Here are some points, each followed by its number:
(-25 9 38 28 -86 53 10 7 -6 -15 66 16 7 -26 58 20 -31 -24) 0
(-20 25 37 17 -55 51 12 -4 7 -8 57 22 6 9 47 26 -23 5) 1
(-27 84 -10 -1 38 -37 -6 -32 17 -62 -37 7 -33 24 -25 -9 -26 31) 2
(-15 23 55 13 -45 21 17 -17 20 -26 10 59 -16 13 22 35 -1 -9) 3
(-25 0 43 -18 -47 60 18 -49 10 -5 34 32 -21 50 17 36 9 -10) 4
(-18 9 53 4 -40 36 18 -23 23 -24 21 54 -13 21 20 30 -1 -17) 5
(17 -35 -17 -10 -35 -43 16 127 -46 -33 -33 -36 7 -57 -7 -47 -37 -49) 6
(20 0 -8 21 33 -36 25 72 -41 -2 -34 -32 -14 4 -14 -21 7 -23) 7
(-28 84 -8 -2 41 -37 -10 -33 16 -62 -39 6 -35 23 -23 -8 -27 33) 8
(6 -11 -20 -3 -48 34 -6 30 4 33 76 10 15 -29 46 -7 -26 27) 9
(19 -36 -34 -29 -2 -1 18 102 -33 28 0 -31 42 -47 17 -34 -35 -12) 10
(-48 26 -34 -30 95 -55 -24 -70 -42 -72 -77 -65 -33 9 -63 -44 -26 -20) 11
(-26 2 49 4 -43 7 14 -36 27 -35 -20 76 -34 19 -10 32 5 -22) 12
(22 -53 -30 -6 -44 29 -33 -11 11 64 79 -9 72 -68 43 -1 -27 31) 13
(5 -47 -23 -25 46 -12 -9 -41 3 34 -42 -32 -22 24 -46 -5 81 2) 14
(-24 4 49 -10 -44 51 17 -47 15 -10 23 39 -19 45 15 32 11 -15) 15
(16 -8 19 21 -53 34 14 18 21 19 56 21 -8 1 38 25 2 4) 16
(19 -41 -27 -10 64 -46 -21 -33 -30 -1 -73 -61 -34 23 -62 -18 56 -28) 17
(16 14 80 6 0 -3 25 22 -4 -40 -43 36 -22 21 -1 14 12 -46) 18
(41 -18 -25 4 29 -22 -15 38 5 28 7 -25 13 -28 -1 -6 -14 38) 19
(43 -53 -54 -43 -100 -38 -28 98 -13 40 41 5 -59 -61 8 -53 -28 -22) 20
(19 -5 31 -6 -10 21 31 56 -16 12 16 13 5 -2 41 3 -16 -23) 21
(37 -39 -20 -1 46 -20 6 37 -28 63 -28 -41 -6 1 -32 -31 47 -22) 22
(9 36 -17 15 -34 -5 -7 62 11 -16 38 19 -5 -23 39 -7 -32 36) 23
(-20 8 39 -14 -39 56 12 -46 12 -5 31 26 -21 56 13 31 5 1) 24
(-19 25 55 14 -27 1 5 -38 27 -43 -14 61 -36 23 -2 22 12 -7) 25
(-22 36 31 -2 -7 16 15 -37 25 -34 2 36 -21 48 9 30 -5 11) 26
(-34 -11 -43 -9 81 -23 -38 -34 -26 -18 -35 -82 66 -43 -34 -23 -36 22) 27
(10 -12 -19 6 3 28 -4 37 -20 38 26 -16 66 -34 34 -6 -15 2) 28
(-17 34 30 4 -12 13 14 -26 29 -30 -2 48 -24 31 10 28 -1 4) 29
(21 -18 -12 23 25 -5 1 12 -20 47 0 -33 26 12 -4 4 42 12) 30
(22 -50 -46 -9 -55 27 -37 -17 16 65 69 -31 82 -66 24 -3 -28 20) 31
(8 -26 2 17 -32 58 -22 -31 28 35 49 -14 44 -14 24 50 -9 14) 32
(2 19 -50 -24 74 -50 -23 5 -24 -35 -34 -51 -24 0 -32 -42 -29 30) 33
(-27 85 -10 -3 37 -37 -9 -32 22 -63 -36 3 -36 24 -21 -9 -28 28) 34
(-25 -4 40 -15 -50 63 14 -51 7 -2 36 27 -21 54 18 35 4 -6) 35
(27 -51 -14 -29 65 6 -12 -20 -25 51 -29 -43 10 21 -25 -19 49 -17) 36
(-16 -17 -39 -21 91 -45 -31 -58 -18 -30 -54 -44 -29 3 -56 -13 10 -11) 37
(42 -41 -42 -12 -37 -9 -15 74 -9 65 37 -3 11 -53 30 -39 -26 0) 38
(5 -10 -46 -24 -48 -8 -23 75 -8 8 59 6 11 -58 51 -41 -53 41) 39
(32 -32 -28 -12 63 -21 -14 -8 -27 58 -24 -69 3 4 -28 -6 53 -4) 40
(-5 0 40 26 -27 56 29 11 -7 13 29 3 42 9 22 18 5 -14) 41
(-25 70 3 3 31 -21 -4 -32 26 -55 -28 17 -31 30 -14 1 -17 32) 42
(-20 29 24 -13 -16 36 12 -43 14 -11 31 15 -19 62 14 23 -1 19) 43
(-22 21 43 -1 -27 25 16 -39 25 -24 6 41 -25 42 5 30 6 -6) 44
(-34 4 -43 -29 95 -64 -20 -47 -43 -56 -75 -75 -59 15 -72 -53 -7 -27) 45
(38 -57 -45 -42 33 -19 -18 67 -29 46 -35 -59 49 -77 -31 -29 1 -28) 46
(38 -43 -25 -2 37 -38 1 46 -34 78 -36 -60 6 -10 -34 -35 41 -14) 47
(2 -3 -6 -6 -43 19 0 33 16 8 46 49 3 -27 45 -4 -27 13) 48
(-6 25 -2 -3 59 -24 -16 -30 38 -55 -29 3 -19 7 -19 7 -4 26) 49
(-21 13 56 9 -37 11 20 -45 37 -47 -22 58 -30 24 -2 25 6 -21) 50
(-9 30 17 -2 35 -46 19 -17 -19 -48 -61 -9 -65 80 -48 -25 40 -32) 51
(39 -25 -14 15 43 -44 -16 41 -36 42 -21 -40 75 -49 -19 -1 -15 7) 52
(67 -47 -34 -9 -24 -14 -9 37 30 70 30 -25 -18 -27 -13 -6 31 9) 53
(17 -22 -11 8 -31 40 -5 12 1 64 58 -5 37 -26 29 16 3 19) 54
(1 13 20 52 -43 33 -10 7 24 -17 28 12 38 -29 36 45 -20 9) 55
(-22 2 48 -8 -46 42 13 -42 11 -11 25 42 -15 43 12 34 12 -13) 56
(-6 13 46 23 -19 7 10 1 23 -22 -16 64 -19 10 6 30 9 -8) 57
(4 -31 -53 -27 -18 -30 -15 112 -45 -2 -18 -25 0 -62 -3 -60 -39 -14) 58
(-27 3 17 0 -65 32 14 -49 4 -7 4 19 -56 79 -25 20 68 -11) 59
(43 -42 0 18 48 -33 -16 9 -31 41 -55 -72 7 8 -52 4 75 -10) 60
(-13 7 61 4 -43 3 18 -38 28 -36 -20 63 -37 12 4 35 13 -19) 61
(-28 83 -7 2 35 -34 -8 -33 20 -62 -36 11 -34 28 -20 -3 -24 32) 62
(4 -10 28 33 -38 8 3 11 39 -6 7 67 1 -21 24 22 10 -14) 63
(40 -32 -33 0 -40 -5 -13 53 5 28 61 -5 43 -72 36 -20 -35 2) 64
(0 -21 11 -5 12 51 9 -32 1 41 33 -20 66 9 5 37 15 1) 65
(23 -42 -32 -37 2 7 -26 -19 39 45 24 46 3 -29 5 -7 4 29) 66
(-10 0 17 15 -66 39 10 25 7 -2 63 30 14 -23 61 12 -30 -6) 67
(8 -2 41 27 -90 5 24 28 20 0 45 45 -58 14 15 21 13 -30) 68
(25 -21 -12 8 -8 14 20 67 -19 58 8 -10 2 -3 6 -18 25 -13) 69
(-34 -22 -54 -53 99 -59 -26 -56 -47 -46 -78 -74 -49 -4 -67 -62 -2 -28) 70
(4 35 25 28 -9 -7 14 6 31 -20 -5 48 -24 13 15 14 0 6) 71
(-23 51 -6 1 39 -45 3 -43 2 -54 -57 -16 -61 73 -48 -15 28 1) 72
(-14 12 39 14 -47 37 19 -7 17 -10 30 50 -1 7 33 27 -10 -8) 73
(-22 28 41 3 -17 2 13 -30 29 -41 -17 62 -37 21 -3 22 6 -12) 74
(47 -49 -40 -9 -10 -16 -5 42 -24 90 1 -32 -3 -30 -7 -17 17 -6) 75
(-26 -20 0 -8 97 -60 -23 -46 -29 -69 -70 -76 -24 -5 -50 -32 0 -47) 76
(-22 32 38 47 -63 16 15 6 17 -41 12 47 -8 -21 25 22 -22 -15) 77
(49 -39 -40 2 11 -15 -23 38 -16 92 -4 -44 6 -37 -15 -26 32 -17) 78
(-22 51 11 -10 8 12 5 -38 17 -30 9 13 -21 59 4 18 -12 31) 79
(4 -25 -28 -13 -59 31 -16 37 6 37 82 9 31 -52 56 -18 -37 13) 80
(16 -28 -28 5 -45 7 -27 27 20 44 60 6 67 -68 27 -2 -27 21) 81
(-22 65 10 3 23 -21 4 -30 25 -50 -30 31 -32 29 -13 6 -14 23) 82
(-11 41 25 7 17 -8 11 -23 27 -40 -16 36 -22 37 -4 23 3 17) 83
(-28 85 -10 0 38 -37 -8 -34 17 -63 -40 6 -41 24 -23 -12 -29 33) 84
(50 -41 -42 -13 34 -19 -21 94 -40 37 -54 -60 65 -91 3 -43 -65 -26) 85
(35 -50 -24 -16 40 -22 -5 40 -40 71 -47 -52 5 -18 -28 -27 42 -20) 86
(-20 11 45 46 -83 30 10 16 -1 -24 39 37 6 -31 49 25 -40 -21) 87
(32 -20 -12 20 -26 26 -3 22 10 35 54 9 37 -29 34 16 -8 8) 88
(-25 85 -11 -4 38 -38 -11 -33 20 -62 -36 6 -35 23 -25 -8 -27 32) 89
(10 -34 -36 -20 -53 24 -24 26 11 50 82 -7 40 -55 49 -16 -36 30) 90
(44 -26 -28 8 -33 -14 -14 70 13 22 16 25 -27 -34 16 -10 6 -2) 91
(-23 -12 54 10 -36 5 17 -44 37 -38 -14 73 -36 19 -3 21 2 -21) 92
(-1 -12 -8 -1 -64 31 -4 38 1 16 65 35 10 -32 56 -6 -32 5) 93
New points follow, each followed by the numbers of its five nearest points above by angle, nearest first.
(-18 14 41 17 -66 61 15 -8 2 -3 57 23 2 2 50 33 -25 -13) 1 0 73 67 87
(14 -28 23 -9 54 -25 23 -31 -29 -11 -67 -47 -19 48 -43 -17 72 -42) 17 14 51 60 36
(34 -46 -4 7 51 2 -24 10 -48 61 -32 -47 83 -36 -31 -26 22 4) 52 86 46 47 30
(-15 38 42 11 -24 15 14 -20 27 -30 6 39 -19 28 11 27 -9 6) 29 26 44 3 25
(-24 25 47 7 -18 -4 13 -29 37 -40 -21 62 -31 23 -4 27 2 -15) 74 25 50 12 61
(-17 27 -5 4 56 -22 -27 -63 41 -54 -39 -30 -7 20 -41 23 0 31) 49 89 8 62 42
(-1 -12 15 4 -33 45 3 -21 32 28 41 27 20 -6 28 35 -3 13) 32 16 1 73 54
(-9 42 -30 27 -42 -35 -13 78 10 -45 -3 24 1 -60 24 -20 -52 19) 23 39 58 6 48
(-7 -1 31 5 -40 32 13 -8 19 0 38 51 2 1 35 31 -4 1) 73 5 1 3 16
(25 -40 -25 -11 51 -21 -12 1 -14 59 -22 -45 1 -5 -41 -14 57 -2) 40 22 36 86 60
(10 5 -27 -20 73 -61 -11 -15 -9 -45 -61 -31 -65 26 -54 -34 3 -5) 45 70 37 11 33
(2 -11 -33 -14 -64 4 -12 68 -5 8 67 16 13 -52 55 -30 -48 18) 39 80 93 9 64
(19 -10 34 40 27 14 28 2 -24 13 -28 -52 -2 37 -12 22 33 -27) 60 30 40 22 36
(6 -17 20 13 10 9 30 -4 -6 38 -4 -13 -6 50 -7 11 51 -21) 30 14 36 59 60
(-9 10 22 15 -57 37 13 18 13 -8 50 51 5 -17 48 14 -21 -6) 67 0 87 73 1
(-8 26 4 27 -54 20 4 39 11 -17 49 25 15 -25 56 6 -36 7) 67 93 87 48 0
(-17 43 25 5 7 -10 9 -36 35 -45 -27 52 -27 28 -10 16 -6 6) 83 82 74 29 25
(-5 -45 -27 -17 19 36 -14 -29 -26 54 -9 -53 113 -28 -10 3 0 -5) 65 28 31 52 27
(-3 -22 -21 -12 -69 19 -6 56 2 18 63 36 10 -55 60 -15 -41 1) 93 80 48 9 39
(14 -55 -64 -26 85 -74 -35 -6 -36 -50 -61 -80 -24 -45 -66 -60 -31 -27) 70 45 76 33 37
(13 -14 29 10 -14 27 23 11 -6 27 26 17 1 36 17 22 31 -18) 41 16 4 56 35
(10 -34 -32 -2 -3 12 -17 32 -18 40 35 -23 84 -42 24 -17 -26 22) 28 81 31 13 64
(32 -55 -11 -34 12 -31 -24 72 -46 4 -36 -63 77 -50 6 -18 -48 -17) 85 46 10 52 58
(-1 12 33 28 -51 24 9 2 27 -2 33 35 -16 5 18 36 9 1) 73 3 16 68 5
(9 1 -14 -5 -31 14 2 40 12 9 43 36 7 -29 47 -9 -27 21) 48 93 9 80 39
(-22 19 52 30 -63 27 26 -4 14 -28 19 52 2 -20 31 29 -19 -16) 77 73 87 3 5
(-1 46 -15 11 -6 -8 1 37 22 -29 15 38 -4 -19 24 -7 -26 34) 23 48 71 39 77
(38 -43 -48 -19 -28 -21 -23 92 -21 44 14 -27 31 -55 23 -31 -26 -10) 38 10 58 64 85
(-17 32 26 7 -4 -4 11 -26 36 -44 -16 54 -24 19 -3 18 0 -2) 74 29 25 83 50
(27 4 35 0 -12 -12 32 32 19 -13 0 33 -26 40 11 5 17 -17) 18 71 68 57 61
(1 -29 -30 -31 -68 21 -10 42 -7 38 86 21 7 -51 56 -26 -39 12) 80 9 93 90 39
(4 -38 -29 12 20 19 -7 -2 -37 88 2 -50 43 -9 -13 -23 40 4) 30 78 40 47 86
(36 -20 -10 -8 31 11 7 28 -2 35 -1 -5 45 3 19 3 -7 5) 28 52 19 10 30
(-7 -22 46 -1 2 -33 18 -62 -20 -56 -69 -22 -60 76 -62 2 109 -68) 51 72 17 59 14
(15 -14 -39 -18 -23 -5 -14 69 -6 20 40 7 26 -50 42 -36 -36 39) 39 64 38 80 90
(28 -9 13 27 27 -21 9 32 -25 18 -42 -35 -1 26 -26 -5 43 -26) 60 22 7 47 86
(-22 28 40 5 -8 -3 15 -31 35 -43 -21 51 -33 27 0 31 -1 -9) 74 25 29 50 61
(-21 46 25 12 0 -7 16 -25 30 -49 -18 50 -28 31 -8 18 -8 7) 83 74 29 82 26
(31 -23 9 13 41 -33 10 6 5 10 -24 -14 4 9 -29 3 86 -30) 60 14 22 17 40
(-48 40 -24 -19 84 -44 -11 -56 -43 -70 -63 -61 -28 23 -52 -30 -27 -13) 11 45 70 76 37
(20 -32 -23 -11 36 -25 5 79 -59 20 -36 -48 32 -54 -25 -51 -67 -36) 85 10 58 46 6
(34 -29 -23 0 7 1 5 11 -15 79 6 -18 -5 18 -12 4 60 0) 30 78 22 75 47
(-14 -7 58 32 -21 24 0 -69 53 -37 -18 16 2 23 -23 59 31 1) 50 44 25 61 92
(-12 50 10 59 -55 -2 5 43 14 -42 8 31 -6 -30 24 14 -33 3) 77 87 23 55 71
(6 -14 0 28 -14 7 27 62 -27 5 14 -15 56 -39 39 1 -32 -16) 28 10 64 21 85
(25 14 -40 -15 36 -60 -17 89 -21 -49 -35 -38 -12 -49 0 -51 -53 7) 58 6 33 85 7
(4 -19 -54 -17 61 -11 -30 1 -18 7 4 -43 74 -51 -10 -37 -31 60) 27 52 19 85 46
(-23 8 29 26 -84 53 5 11 -8 -14 66 18 10 -26 61 23 -34 -15) 0 67 87 1 93
(43 -33 -12 -11 -5 -10 11 66 -9 53 11 1 2 -17 5 -16 10 0) 69 75 38 53 91
(-6 -9 24 -1 54 -27 28 -22 -18 -24 -38 -1 -32 36 -38 -15 51 -31) 51 72 17 76 45
(-7 36 1 55 -65 13 6 25 33 -14 28 38 -30 -6 9 20 8 14) 77 68 71 63 87
(18 -8 41 5 -57 21 23 3 15 10 34 26 -36 39 14 26 31 -20) 68 56 16 15 4
(14 -17 20 6 40 -20 10 -11 1 20 -18 -3 -16 46 -24 6 60 -10) 14 60 17 36 51
(6 11 -14 13 16 15 -23 -16 33 -2 34 -2 36 -9 20 21 -17 58) 32 13 55 81 31
(15 -27 -22 -3 -2 37 -4 -25 19 68 29 -3 -4 12 0 17 49 31) 54 66 65 53 32
(43 25 21 11 13 -37 8 52 1 -48 -22 19 -27 10 9 -3 -31 -16) 18 7 71 6 82
(2 22 25 22 -42 27 17 31 -9 -2 43 16 14 -7 52 15 -24 -4) 67 0 1 87 16
(14 -6 33 29 -3 43 9 -12 -9 31 17 -14 65 5 6 26 21 -2) 65 41 32 54 28
(-59 -30 -37 -11 38 7 -19 -23 -73 38 -8 -85 114 -61 -13 -24 -28 -17) 27 52 46 28 85
(-4 25 -18 4 -41 12 -5 48 3 -9 60 13 15 -31 53 -7 -42 32) 23 39 93 48 9
(39 -31 -19 -10 41 -17 -20 56 14 21 -10 -48 19 -34 12 -6 -3 8) 19 46 85 52 78
(4 15 -46 -30 33 -35 -17 26 22 -25 -8 32 -17 -26 2 -36 -34 67) 33 89 39 84 8
(-18 71 -3 34 -49 14 0 37 -4 -32 51 -13 13 -18 54 3 -48 27) 23 67 1 0 87
(25 -22 15 10 12 -3 48 73 -43 23 -5 -21 37 -19 24 -14 -13 -46) 10 21 69 6 85
(-14 -42 -1 -19 63 -32 -4 -48 -26 -6 -69 -57 -45 68 -60 -20 101 -42) 17 14 51 37 36
(-6 27 -14 1 58 -16 4 -12 -8 -18 -22 -28 -14 44 -20 -8 16 13) 72 51 45 11 37
(18 -51 -36 -20 51 -16 -19 16 -20 47 2 -46 64 -36 -5 -24 4 -11) 46 52 85 78 86
(34 -14 13 15 26 -18 6 40 -8 20 -26 -8 3 9 -15 13 49 -10) 60 22 47 30 86
(-35 -3 21 -17 -64 24 15 -64 -1 -13 -8 15 -66 90 -32 13 66 -21) 59 15 56 24 44
(-7 -7 21 25 -43 44 12 39 -2 21 46 -1 43 -28 53 13 -25 -14) 67 0 93 41 88
(21 -13 31 4 -18 -10 19 -18 19 -13 -13 26 -58 59 -21 33 67 -9) 59 61 25 44 12
(14 -24 -46 -35 -23 -8 -14 54 8 25 41 33 1 -49 39 -36 -35 45) 39 38 90 80 64
(-23 -5 10 -24 11 -38 36 -27 -48 -29 -56 -34 -69 101 -50 -29 48 -52) 51 72 17 45 70
(-25 11 36 28 -90 56 12 7 -4 -7 68 16 8 -22 59 23 -33 -21) 0 67 87 1 73
(24 -48 -28 -8 -36 21 -29 2 25 50 80 -5 52 -58 31 1 -21 26) 13 31 90 81 80
(19 -35 -17 -6 78 -38 -1 -38 7 -13 -67 -16 -32 -8 -48 -8 60 -11) 17 37 14 76 70
(40 -13 -16 7 18 -4 -4 22 6 51 13 -17 -1 10 5 15 42 25) 30 53 78 75 40
(-25 10 48 7 -38 34 15 -34 19 -20 16 48 -19 24 15 34 4 -17) 5 56 15 3 44
(-6 6 13 -1 25 6 26 -14 -17 3 -25 -16 -24 67 -24 6 46 -10) 51 72 59 14 17
(9 -32 8 3 -12 46 -38 -22 18 35 49 -18 64 -25 19 42 4 7) 32 65 13 54 31
(21 -27 13 38 11 -2 6 5 -1 18 -16 -44 6 25 -18 25 64 -20) 60 30 40 22 14
(-7 -10 -1 4 -76 40 -1 33 0 8 75 26 10 -39 64 -4 -37 -5) 93 67 48 9 80
(-19 23 37 -10 -24 34 12 -42 22 -20 14 38 -24 57 12 35 2 3) 44 26 24 43 15
(24 -40 -37 -7 53 -15 -12 31 -15 38 -17 -44 36 -25 0 -35 1 -3) 46 86 47 52 85
(-4 18 22 11 -49 37 10 2 15 -10 43 35 3 1 44 23 -14 6) 1 73 67 0 16
(38 -10 8 15 46 21 -17 -9 -7 9 -34 -37 29 -4 -11 19 31 -7) 60 40 36 30 17
(-19 3 11 9 -83 25 14 -23 27 0 22 61 -58 29 -13 17 53 -8) 59 68 56 15 12
(28 -33 -5 21 -4 -8 17 75 -12 31 -12 -1 -19 -11 -8 -12 34 -28) 69 22 7 91 75
(-22 10 38 24 -85 56 14 1 -1 -14 64 23 9 -17 60 26 -27 -18) 0 1 67 87 73
(62 -48 -26 -24 8 -9 -16 -11 11 75 14 -12 -4 -16 -16 -6 66 6) 53 78 75 40 22
(8 -8 -17 -19 -25 3 -2 28 18 11 38 56 -1 -23 35 -15 -26 28) 48 93 39 9 80
(-19 -55 -35 -38 69 -13 -21 -62 -56 26 -35 -52 65 -40 -26 -32 -7 -15) 27 36 70 37 40
(-1 -5 -10 -3 -63 31 -1 37 -1 13 72 29 9 -30 61 -2 -36 8) 93 48 9 67 80
(19 -23 1 30 -33 -32 20 87 -9 -12 -10 1 -5 -37 3 -25 -15 -39) 6 58 91 10 20
(-9 44 26 7 12 0 13 -35 24 -31 -13 22 -27 55 -8 23 15 6) 83 26 79 29 82
(-48 -40 -45 -5 50 14 -24 -24 -41 31 -44 -78 119 -83 -27 -23 -21 -23) 27 46 52 85 28
(-16 -31 15 26 -45 60 -18 -56 21 16 45 -34 51 -29 17 71 1 -21) 32 65 55 31 41
(-35 -2 11 -20 -74 26 1 -68 15 -11 5 21 -67 87 -32 21 68 -8) 59 24 56 15 4
(0 -28 -20 18 33 17 -6 -20 -30 61 -13 -39 48 -3 -17 -16 48 6) 30 40 36 60 86
(0 -15 40 -12 8 -17 40 -32 -24 -9 -45 -2 -40 76 -43 -2 69 -44) 51 59 72 17 14
(1 6 34 32 -1 44 13 -12 -22 8 26 -19 61 -3 31 37 -15 -10) 41 65 55 32 1
(-10 4 -54 -20 61 -37 -33 7 -28 -17 -15 -59 38 -43 -12 -43 -43 68) 27 33 19 52 85
(-12 -2 22 -3 -42 61 23 1 -2 22 55 27 14 12 43 18 -10 -2) 1 67 16 73 0
(26 -57 -41 -35 80 -39 -31 20 -21 70 -20 -61 41 -52 -13 -34 -15 -64) 46 86 85 47 78
(-8 31 -17 17 43 -28 33 43 -44 -12 -40 -41 -26 39 -27 -33 19 -12) 7 51 45 72 33
(-17 54 -20 -22 24 7 -6 -26 4 -22 22 -10 -16 44 10 -6 -28 67) 79 42 62 89 8
(9 41 -28 -2 49 -26 -10 28 0 -25 -5 -19 0 -2 5 -19 -34 45) 33 8 89 34 2
(0 2 -6 -1 23 -3 -14 -56 40 -1 -26 -1 -32 38 -34 36 62 14) 14 72 59 49 83
(-18 19 30 37 -81 42 8 27 -4 -20 63 16 15 -28 58 20 -36 -11) 0 87 67 1 55
(-21 10 37 22 -80 58 13 3 -2 -9 64 19 9 -22 55 27 -32 -20) 0 67 1 87 73
(27 -8 -40 4 51 -27 -23 14 -5 12 -16 -4 27 -22 -15 -9 -9 49) 19 52 33 27 85
(87 -59 -29 -9 -5 -13 -46 61 -14 18 -5 -18 61 -81 20 -27 -31 3) 85 64 38 46 10
(-25 7 39 22 -86 58 11 12 -2 -11 69 18 12 -25 63 27 -30 -19) 0 67 87 1 73
(50 -41 -29 -5 -32 0 -15 19 34 73 45 -15 -4 -28 6 7 8 23) 53 54 75 38 13
(8 -24 -18 26 89 -37 -6 -11 -34 -1 -61 -70 -6 -22 -63 -19 36 -33) 17 76 60 37 70
(18 4 8 48 38 -2 29 29 -22 19 -10 -31 26 -2 -18 12 21 -9) 30 7 60 52 22
(4 -23 3 4 -13 50 6 1 6 34 40 7 50 -14 32 10 -6 14) 54 88 32 13 65
(-16 2 52 13 -48 34 8 -38 18 -18 17 43 -16 13 16 41 1 -21) 5 3 56 15 73
(15 -8 -23 -6 -10 16 -8 -2 37 28 37 25 -10 4 12 8 18 53) 66 9 54 16 88
(34 -5 -49 -10 47 -47 -17 84 -31 3 -32 -63 -23 -17 -35 -42 -12 12) 7 33 58 47 46
(-22 4 35 24 -85 55 9 13 -4 -13 73 14 14 -30 60 22 -33 -18) 0 67 87 1 93
(-1 -32 -10 -25 20 31 -18 -56 49 37 32 10 20 7 1 30 17 40) 66 32 65 13 54
(-17 32 18 -11 -8 30 10 -37 15 -14 20 20 -17 58 15 22 -5 22) 43 79 26 24 44
(-18 20 34 29 -77 49 10 11 1 -14 60 26 6 -23 55 23 -25 -12) 0 67 87 1 73
(3 -18 25 -1 -1 -12 27 -15 -30 20 -30 -24 -41 86 -40 -2 77 -41) 51 59 14 17 60
(38 -62 -41 -25 72 -37 -6 41 -50 31 -40 -83 80 -24 -33 -54 -28 -37) 46 85 52 86 47
(58 -41 -37 -11 -27 -8 -29 27 27 81 40 -9 -7 -32 7 -8 6 35) 53 38 75 78 66
(-12 -7 -6 11 41 33 0 -28 -20 15 8 -33 67 2 6 15 5 19) 65 27 28 30 32
(-6 -34 -36 -27 -87 15 -19 61 -17 26 85 10 10 -67 62 -30 -48 -1) 80 93 39 90 9
(-16 79 3 27 -21 6 4 15 4 -37 29 5 3 4 34 10 -38 35) 23 1 77 55 79
(-4 -2 -8 -5 -63 37 1 28 4 17 77 27 7 -26 54 -1 -27 10) 93 9 67 48 80
(-21 15 31 29 -89 49 8 16 -4 -14 67 15 11 -31 62 19 -35 -22) 0 67 87 1 93
(1 1 4 -8 -32 23 8 9 17 4 35 52 1 -6 36 6 -11 12) 48 67 93 73 16
(-18 19 34 27 -72 44 12 8 4 -11 62 25 3 -14 48 30 -24 -13) 0 1 87 67 73
(-4 33 13 19 -19 19 8 7 20 -17 35 35 11 4 31 25 -15 23) 1 73 55 67 77
(14 -7 4 1 -45 20 6 43 9 26 57 22 5 -18 44 4 -18 4) 93 9 48 67 80
(5 10 -30 -26 33 -28 -9 12 31 -23 -11 50 -17 -16 1 -28 -20 51) 49 89 84 8 2
(-11 -61 -56 -22 44 -9 -19 -27 -45 36 -23 -80 112 -73 -17 -35 -28 -13) 27 46 52 85 28
(4 -29 -55 -28 -75 -12 -23 83 -5 23 56 21 -14 -66 36 -45 -45 26) 39 20 38 80 64
(-5 43 -5 9 -11 2 3 23 23 -25 19 35 -3 -6 29 0 -24 36) 23 71 48 77 1
(27 -34 -71 -31 -47 -71 -41 120 -20 -47 -33 -32 -39 -87 -19 -72 -72 -11) 58 6 20 85 10
(-19 27 23 -11 -15 39 10 -42 12 -11 27 18 -18 61 15 24 0 18) 43 24 35 4 26
(26 -46 -24 -5 15 20 -4 25 -35 60 12 -42 94 -45 -4 -19 -6 11) 28 52 46 85 31
(26 -12 3 38 -21 33 14 27 -6 48 14 2 14 -2 11 21 42 -5) 69 54 88 41 16
(-16 -9 34 3 -25 7 14 -57 5 -16 -30 1 -49 70 -41 27 89 -33) 59 51 44 50 72
(-20 -15 5 -10 -56 39 -4 -61 22 19 15 5 -49 63 -25 35 78 5) 59 24 35 4 15
(-40 21 66 24 35 -9 61 -7 -51 -45 -60 -4 16 15 -30 -2 10 -41) 18 51 76 72 11
(-5 17 24 9 -37 29 12 1 22 -10 36 48 -3 0 37 21 -13 10) 73 1 3 67 5
(1 -27 -10 -2 85 -15 -7 -6 -42 -16 -67 -54 77 -24 -38 -16 9 -39) 27 76 52 37 17
(3 -33 -26 -19 91 -16 -2 -48 -33 10 -37 -54 50 -32 -54 -38 2 -19) 27 37 70 36 76
(-17 23 41 -1 -17 25 15 -38 19 -26 6 41 -25 43 12 26 4 -4) 44 26 29 15 56
(2 -25 -41 4 32 13 -1 2 -39 33 -14 -56 95 -28 -5 -16 -16 -4) 52 28 27 85 46
(16 22 -46 3 39 -31 -22 3 18 -6 -9 -27 -30 10 -27 -17 9 80) 33 49 89 84 8
(6 -28 13 6 21 -22 22 -11 -4 14 -34 -32 -44 61 -41 0 83 -32) 14 17 51 60 36
(-2 -35 -39 -31 -81 20 -15 58 -18 33 84 14 12 -68 61 -33 -48 -4) 80 93 90 39 9
(0 -64 -14 -58 93 -24 -34 -47 -49 2 -27 -67 54 -34 -11 -33 2 -34) 27 36 70 76 37
(-10 6 38 10 -54 47 19 -14 18 -4 48 43 -5 -3 41 28 -12 -16) 73 1 0 5 67
(26 -24 -21 -5 15 3 -5 15 0 75 13 -27 5 3 -17 -8 43 6) 78 30 75 22 47
(8 -12 10 11 -2 12 -5 -11 47 2 23 35 22 -21 12 30 5 27) 63 55 32 66 88
(46 -31 -4 -2 -28 -36 10 60 19 17 -5 42 -43 -24 -3 -13 5 -13) 91 20 53 38 6
(16 -21 -42 0 38 -8 -26 -23 28 27 -1 -19 11 -16 -17 -1 25 65) 19 66 40 14 30
(-8 -11 19 -2 -15 69 11 -32 2 26 43 3 34 23 27 33 16 1) 65 32 41 35 4
(29 -17 -4 22 28 -18 17 9 4 4 -12 1 -20 -15 -33 2 64 -10) 60 22 14 17 40
(-19 68 13 11 21 -24 1 -24 28 -58 -22 31 -27 31 -8 8 -10 19) 82 42 62 83 2
(4 2 38 31 -23 -15 52 83 -48 -5 -30 -31 -20 15 -9 -21 6 -42) 7 6 21 69 18
(-13 23 36 3 -26 28 15 -28 23 -15 17 46 -16 36 18 28 3 2) 44 5 29 56 15
(-2 44 -12 14 -18 18 -7 13 11 -8 55 -2 23 -7 41 7 -36 52) 23 9 1 55 67
(7 -14 -16 4 -74 9 -1 61 4 5 55 36 3 -50 54 -12 -32 -6) 93 48 80 67 9
(28 -47 -51 -26 -14 -41 2 109 -48 58 -28 -48 -23 -40 -24 -59 -14 -31) 58 10 6 75 46
(33 -29 -20 -19 33 -11 -23 -26 50 36 3 15 16 -13 -5 18 31 20) 66 53 14 36 40
(-3 48 -22 18 -31 -12 -5 62 12 -24 24 14 0 -34 32 -13 -43 43) 23 39 48 93 9
(18 -6 -60 -17 0 -20 -37 43 7 4 35 -25 28 -60 21 -35 -48 87) 39 19 64 90 81
(36 -16 1 15 -30 9 20 63 -5 52 27 6 -5 -3 21 10 20 -11) 69 91 21 38 53
(-14 35 37 12 -24 16 19 -21 27 -35 11 48 -13 27 18 29 -6 6) 29 3 26 44 5
